One vector is turned by the same rotation once a step. Each row is the vector after some number of steps, and that number follows the row.
The counts run from 0 to 435.
[-51.3  -6.3  20.7 -15.3   1.5 -40.4 -15.0 -20.2 -34.0  31.1  13.1 -36.0
 -66.1  25.9  -5.5]  228
[-55.8  21.9  31.1  18.8  11.4 -43.6 -27.2 -28.3 -55.6  24.4 -22.2 -34.0
  -8.0 -14.5  -3.5]  348
[-30.9  42.4  46.9  -9.7 -38.8 -24.0 -16.1 -44.0 -25.0  18.4  29.2   9.6
 -13.6  39.6 -37.4]  8
[-65.1  10.0  24.0  22.2  17.1 -30.6 -27.3 -19.3 -61.0  17.4 -16.6 -37.1
  -1.4 -25.8  -5.7]  300
[-34.3  21.7  52.7 -13.5 -26.2  -0.2  -9.2 -28.7 -16.7  14.9  56.1   7.8
 -27.4  48.6 -31.2]  26
[-47.2  32.4  25.3  -3.3 -49.7 -22.8 -21.4 -45.4 -47.5  -0.3  18.4   6.3
  15.4  -6.7 -47.3]  333
[-63.2   1.4   8.3  -0.9 -34.3 -14.0 -20.8 -29.2 -58.1  -8.6  22.5  -9.6
  13.3 -36.2 -42.7]  97
[-66.9 -38.7  20.5  -9.7  16.8   5.9  -9.2   2.3 -40.9   9.5  44.2 -34.6
 -51.4   3.8  -4.0]  138
[-69.0 -40.1  17.8  -4.0  11.1  10.3  -8.2   4.5 -45.6   2.3  48.1 -32.6
 -38.6 -10.3 -10.3]  295
[-42.7  12.2  48.2  -0.2  19.1 -26.4 -15.5 -18.5 -25.6  37.8  15.1 -30.4
 -56.8  46.1   2.9]  10
[-50.0  33.5  41.4  25.4  12.4 -37.0 -26.6 -32.5 -53.5  23.8 -21.8 -28.0
   0.5  -7.9  -3.6]  426
[-74.2 -34.0  19.3   5.1  21.7   8.6 -13.5   2.2 -54.1   2.8  35.1 -35.2
 -25.0 -24.1  -6.7]  343
[-74.8 -20.1  20.5  16.9  25.3  -4.2 -18.1  -3.1 -60.1   8.3  13.2 -36.9
  -9.9 -33.2  -3.4]  204
[-60.3  12.6  53.9  36.2  36.6   3.3 -23.0  -9.6 -54.1  18.6   7.0 -29.0
   8.2 -13.9   3.0]  251
[-30.0  40.0  62.9   1.0  -3.2 -23.2 -17.9 -35.6 -20.6  34.9  19.1  -8.0
 -30.7  52.3 -12.7]  9
[-55.4  15.0  54.1  17.8  -9.2  30.4 -15.8 -20.1 -44.5  -4.5  48.4   6.7
  30.2  -7.3 -27.0]  32
[-74.7 -18.1   8.8   8.9  -2.0 -13.4 -19.3 -13.0 -64.1   0.0  10.1 -32.7
  -4.5 -45.0 -19.3]  96
[-68.0  -3.9  13.6  15.6   9.0 -29.0 -23.9 -17.5 -63.2   9.6 -10.5 -35.5
  -7.3 -37.8  -9.6]  409
[-50.9  21.7  26.4   7.3   3.2 -54.4 -26.5 -31.8 -48.6  30.5 -22.4 -34.0
 -27.5   3.1  -7.6]  131
[-61.6   2.2   4.0  -6.5 -16.3 -52.1 -20.7 -30.5 -56.0  15.4 -11.3 -34.0
 -26.0 -17.1 -20.0]  349
[-56.4 -26.3  16.1 -23.1  -4.6 -22.3 -10.3 -10.0 -32.8  18.4  35.6 -32.0
 -67.4  19.7 -12.5]  120
[-64.4   1.0   9.1   5.2  -3.8 -44.6 -24.0 -24.7 -62.2  13.7 -14.4 -36.6
 -13.7 -31.3 -15.7]  379
[-53.7 -11.8  40.6  -8.0 -16.0  33.1  -9.0  -9.2 -29.8  -6.2  74.5   2.3
 -10.8  13.1 -31.4]  357
[-63.2 -23.9  26.7  -7.1 -15.9  28.7  -9.3  -7.0 -40.7 -10.2  70.5  -6.4
 -13.3  -4.1 -30.3]  61
[-70.7  -9.6   1.6   0.6 -15.9 -28.1 -22.5 -22.2 -65.0   1.9   3.0 -27.1
  -3.0 -41.2 -27.2]  66
[-59.9  19.6  45.7  35.2  30.4 -13.5 -25.8 -17.5 -57.3  15.6  -7.2 -28.5
  10.0 -16.6   1.2]  221
[-66.5 -26.6  33.7  10.6  38.8   7.6 -12.5   4.4 -46.7  15.5  30.7 -38.5
 -35.1  -2.1   6.6]  264
[-52.1   0.0   9.4 -19.6 -12.1 -51.7 -18.3 -29.3 -38.9  24.6  -1.3 -33.3
 -54.9  10.9 -17.1]  367
[-66.5 -14.5  19.7   1.7 -18.0  18.2 -14.8 -11.7 -54.1 -13.2  48.4  -7.0
  10.8 -31.8 -33.8]  79
[-52.2  37.2  47.4  32.2  16.9 -27.5 -26.0 -29.7 -54.0  22.7 -15.3 -23.5
  11.1  -5.4  -3.0]  82
[-50.8   2.4   0.6 -24.5 -44.8 -45.2 -17.3 -36.4 -43.7   6.1  12.5 -15.2
 -30.5  -3.7 -40.0]  163
[-36.5  19.9  60.5  -5.7 -13.9  12.4  -9.0 -21.0 -17.0  15.9  59.6   3.4
 -24.0  47.6 -23.1]  183
[-57.5  12.3   8.6  -7.3 -46.0 -24.7 -21.8 -36.3 -55.7  -5.6  18.4  -5.4
   9.4 -25.5 -46.2]  67
[-58.4  21.8  36.6  28.5  18.4 -31.6 -26.6 -24.6 -59.8  21.1 -19.4 -30.7
   2.8 -15.0  -1.2]  191
[-60.5  -7.0  34.3   5.1 -17.1  28.8 -14.6 -10.8 -48.4 -12.9  55.9   0.2
  15.8 -18.8 -35.5]  375
[-62.5  14.6  45.5  34.1  33.4 -10.3 -25.0 -13.9 -58.8  15.4  -4.3 -29.8
   8.8 -19.6   3.1]  408
[-67.5 -26.4  20.5  -3.4 -11.7  23.2  -9.7  -7.4 -49.3 -11.9  59.3 -11.8
  -4.4 -24.4 -30.5]  109
[-43.8  -1.9  38.6 -18.9 -28.5  14.7  -5.9 -20.7 -22.1   3.6  71.5   3.8
 -30.8  34.4 -32.5]  152
[-53.4  14.5  56.0  19.4  -5.2  33.4 -14.7 -16.3 -41.8  -5.9  53.6   6.8
  26.3  -5.4 -25.7]  219
[-56.4  11.9  14.1  -0.2  -3.4 -54.0 -24.8 -30.9 -54.5  23.1 -20.6 -36.4
 -30.0  -9.4 -10.3]  240
[-59.2   7.6  14.4   3.0  -3.8 -54.7 -25.1 -29.3 -54.5  21.0 -21.1 -38.1
 -23.7 -13.5 -13.3]  427
[-58.4   4.4  43.2  13.1 -16.5  29.1 -13.8 -17.8 -47.4 -10.1  53.2   7.8
  25.2 -14.6 -32.4]  110
[-45.4  17.0  69.6  11.7  11.4  30.7 -10.0 -11.7 -26.1  12.9  60.0   0.3
  -6.3  33.7 -10.1]  310
[-70.7 -24.3  29.6  15.4  35.1   6.9 -14.9   1.5 -57.5  10.3  25.0 -38.6
 -19.5 -19.0   2.2]  234
[-66.0  -1.4  20.4   4.4 -28.2   5.7 -19.0 -22.2 -56.3 -13.7  37.2  -5.0
  20.7 -36.6 -39.0]  49
[-62.4   3.3   2.7  -5.9 -39.1 -25.7 -21.7 -32.5 -59.2  -4.8  14.5 -10.4
   3.5 -34.7 -41.7]  332
[-49.9  32.8  41.9  15.4 -26.0  -1.3 -20.6 -33.8 -48.9  -5.4  24.0   7.9
  35.7 -15.3 -36.5]  50
[-53.9  28.3  53.5  36.3  26.6  -8.6 -23.9 -20.4 -53.0  17.2  -2.9 -22.4
  19.6 -12.4  -0.1]  299
[-59.6 -24.0  29.9 -10.8 -17.2  28.3  -8.1  -6.5 -34.2  -6.3  69.8  -4.0
 -16.8   0.0 -29.4]  248
[-43.5   1.6  19.8 -30.1 -46.6 -18.3  -9.0 -31.7 -25.7   7.2  49.9  -0.7
 -37.7  29.1 -41.9]  25
[-70.1 -34.6  23.7   3.4  26.1   8.5 -11.0   4.0 -46.8   9.8  38.0 -36.1
 -38.8  -5.0  -1.6]  373
[-51.4 -11.9   8.3 -32.4 -36.2 -29.8  -9.7 -24.6 -31.6  12.8  37.6 -16.7
 -55.5  18.1 -31.8]  181
[-36.2  27.1  48.3   1.5  11.2 -40.3 -19.7 -28.4 -28.6  38.0  -0.2 -26.1
 -46.9  42.4  -1.0]  40
[-46.7   8.0  62.7   7.7  -2.5  35.3 -10.1 -12.7 -26.6   4.3  65.9   5.8
  -0.3  25.7 -20.5]  201
[-60.5 -20.4  41.0   8.2  38.4   4.9 -13.5   4.1 -40.4  21.6  31.0 -39.1
 -45.0  13.7   9.6]  107
[-64.3 -29.9  30.7   0.9  29.8   5.2  -9.3   4.6 -41.8  15.5  36.1 -38.8
 -48.8   6.8   3.2]  29
[-48.0  -4.2  45.4 -11.2 -22.0  28.4  -6.8 -15.1 -27.2  -0.4  73.0   6.6
 -17.8  25.8 -28.1]  122
[-37.5  23.8  58.9   2.7  16.5 -23.1 -15.4 -21.6 -24.1  36.4  17.6 -21.8
 -48.7  51.6   0.7]  88
[-49.7  40.0  59.2  33.2   3.4   3.3 -23.6 -28.4 -48.8   9.8  14.5  -1.6
  35.0  -7.2 -16.6]  268
